A single turn carries every row of the set below to another of its rows. Some are shown first; where does it send the rows asked next?
Z_714: [-2.54  0.33 -2.62  1.23  5.19  3.10  1.06  1.91 -0.28  0.81  2.37 -2.19
 -0.59]
Z_368: [ 1.06 -1.89 -4.87  0.60  2.16  0.42 -3.00 -0.24  0.98  1.17 -2.10 -2.21
 -3.09]
Z_20: [ 4.95  1.79 -2.05  0.07  3.64 -1.62 -0.18  0.69  0.02  0.89  2.53 -2.24
 -0.23]
Z_279: [ 1.16  3.00 -1.91 -0.73 -1.63  0.02 -0.53  1.21  3.99 -1.53  1.12 -3.76
 -1.03]
Z_158: [ 1.52 -1.30  1.53  1.10  4.24  0.67  0.72 -0.37  2.51  0.62  1.94 -1.80
 -1.00]
Z_454: [ 0.07  2.03 -0.95 -0.25 -1.30  0.72 -0.45  0.94  4.83 -1.33  1.16 -3.69
 -1.25]
Z_917: [ 0.82  2.52 -2.03  0.33 -0.90  0.07 -1.41  1.50  4.48 -0.03  2.39 -4.12
 -1.34]
Z_185: [ 1.55 -1.35 -5.33  0.03  1.82  0.08 -2.67 -0.24  0.49  0.58 -2.62 -2.08
 -2.95]
Z_590: [-1.49  1.14 -3.77  1.14  5.14  2.44  0.46  2.40 -1.06  1.34  3.00 -2.42
 -0.51]
Z_564: [ 1.35 -1.57 -5.20  0.36  2.07  0.16 -2.97 -0.21  0.66  0.98 -2.20 -2.21
 -3.10]
Z_449: [-0.36  2.29 -4.79  0.47  4.72  1.67  0.53  2.63 -1.89  0.96  2.75 -2.39
 -0.13]
Z_542: [ 0.59  4.05 -3.54 -0.86  1.40  3.17 -0.24  0.24 -0.03 -2.23 -0.84  1.95
 -0.63]
Z_17: [ 1.58  4.52 -5.19  0.89  2.42  2.27 -2.31  1.20 -0.45  0.71  1.91  0.92
 -0.73]
Z_262: [ 1.64 -0.93  1.78 -0.05  3.54  0.85  1.79 -0.80  2.19 -1.03  0.41 -1.28
 -0.74]
Z_654: [ 0.58  3.32 -4.34  2.03  3.09  2.77 -2.97  1.37  0.58  1.85  2.92  0.61
 -0.99]
Z_290: [-1.90  1.59 -1.18  0.98  2.48  4.76 -0.51 -0.14  1.91 -1.10 -0.01  1.79
 -1.31]
Z_870: [-0.95  2.05 -2.84  2.46  3.44  3.77 -2.65  1.03  1.70  1.90  2.76  0.76
 -1.37]
Z_379: [ 0.66 -2.31 -4.47  0.69  2.25  0.66 -2.85 -0.43  1.29  0.99 -2.29 -2.18
 -3.16]
Z_455: [ 0.55 -2.32 -4.16  0.44  2.08  0.81 -2.49 -0.63  1.33  0.53 -2.71 -1.98
 -3.26]
Z_186: [-0.35  2.73 -4.28 -1.30  3.76  1.89  2.12  1.85 -2.40 -1.57  0.52 -1.53
  0.09]
Z_610: [ 0.30  2.11 -1.33  0.39 -0.88  0.53 -1.26  1.40  4.80 -0.17  2.28 -4.08
 -1.43]
Z_729: [-0.02  1.82 -0.98  0.14 -0.94  0.72 -0.91  1.12  4.90 -0.72  1.76 -3.85
 -1.38]
Z_41: [-0.83  2.72 -2.00 -0.27  1.71  4.17  0.00 -0.17  1.05 -2.24 -1.03  2.15
 -0.95]
Z_782: [ 0.56 -2.16 -4.27  0.07  1.84  0.72 -2.23 -0.65  1.15  0.13 -3.12 -1.88
 -3.16]
Z_860: [ 4.04  1.54 -0.51 -1.50  2.60 -0.79  1.84 -0.35  0.17 -1.89 -0.16 -1.21
 -0.16]
Z_458: [ 1.31  2.93 -2.36 -0.11 -1.26 -0.18 -1.29  1.53  3.99 -0.37  2.18 -4.16
 -1.15]
Z_461: [ 0.59  2.48 -1.39 -0.57 -1.48  0.48 -0.31  1.04  4.34 -1.72  0.94 -3.64
 -1.30]
Z_580: [-2.52  0.81 -2.07 -0.58  4.16  3.36  2.58  1.23 -0.66 -1.63  0.21 -1.41
 -0.36]
Z_891: [-1.36  1.88 -3.11 -1.37  3.68  2.73  2.69  1.59 -1.60 -2.14 -0.19 -1.20
 -0.03]
Z_59: [ 3.85  0.62 -1.13  1.24  4.23 -1.02 -0.55  0.63  0.99  1.92  3.38 -2.44
 -0.55]
Z_321: [ 1.73  4.79 -4.88 -0.39  1.70  2.43 -1.33  0.84 -0.66 -1.01  0.40  1.42
 -0.53]
Z_862: [ 2.38 -0.69  0.40  1.58  4.48 -0.06 -0.26  0.22  1.99  1.82  3.10 -2.36
 -0.92]
Z_791: [ 1.35  3.20 -2.38 -0.50 -1.50 -0.15 -0.90  1.40  3.96 -0.94  1.70 -3.99
 -1.07]
Z_760: [ 1.05 -1.73 -4.60 -0.06  1.65  0.53 -2.19 -0.71  0.86 -0.12 -3.27 -1.80
 -3.04]
Z_799: [ 2.67  0.22  0.97 -1.15  2.90  0.16  2.19 -0.80  1.26 -2.11 -0.43 -1.10
 -0.54]
Z_398: [ 0.09  2.93 -5.03 -0.63  4.28  1.47  1.20  2.37 -2.50 -0.20  1.68 -1.95
  0.09]
Z_220: [-2.88  0.29 -1.72  0.37  4.82  3.52  1.93  1.61 -0.25 -0.47  1.16 -1.74
 -0.56]
Z_388: [ 1.41 -1.45 -5.08 -0.11  1.60  0.19 -2.39 -0.48  0.66  0.04 -3.02 -2.09
 -3.09]
Z_437: [ 4.95  2.12 -1.81 -1.02  2.95 -1.46  0.93  0.21 -0.29 -0.83  1.07 -1.70
 -0.12]
Z_865: [-1.96  1.32 -1.45  2.13  3.11  4.57 -1.65  0.36  2.27  0.66  1.41  1.22
 -1.45]

Z_455 -> Z_388
Z_158 -> Z_860
And these:
Z_917 -> Z_454
Z_542 -> Z_654
Z_891 -> Z_449

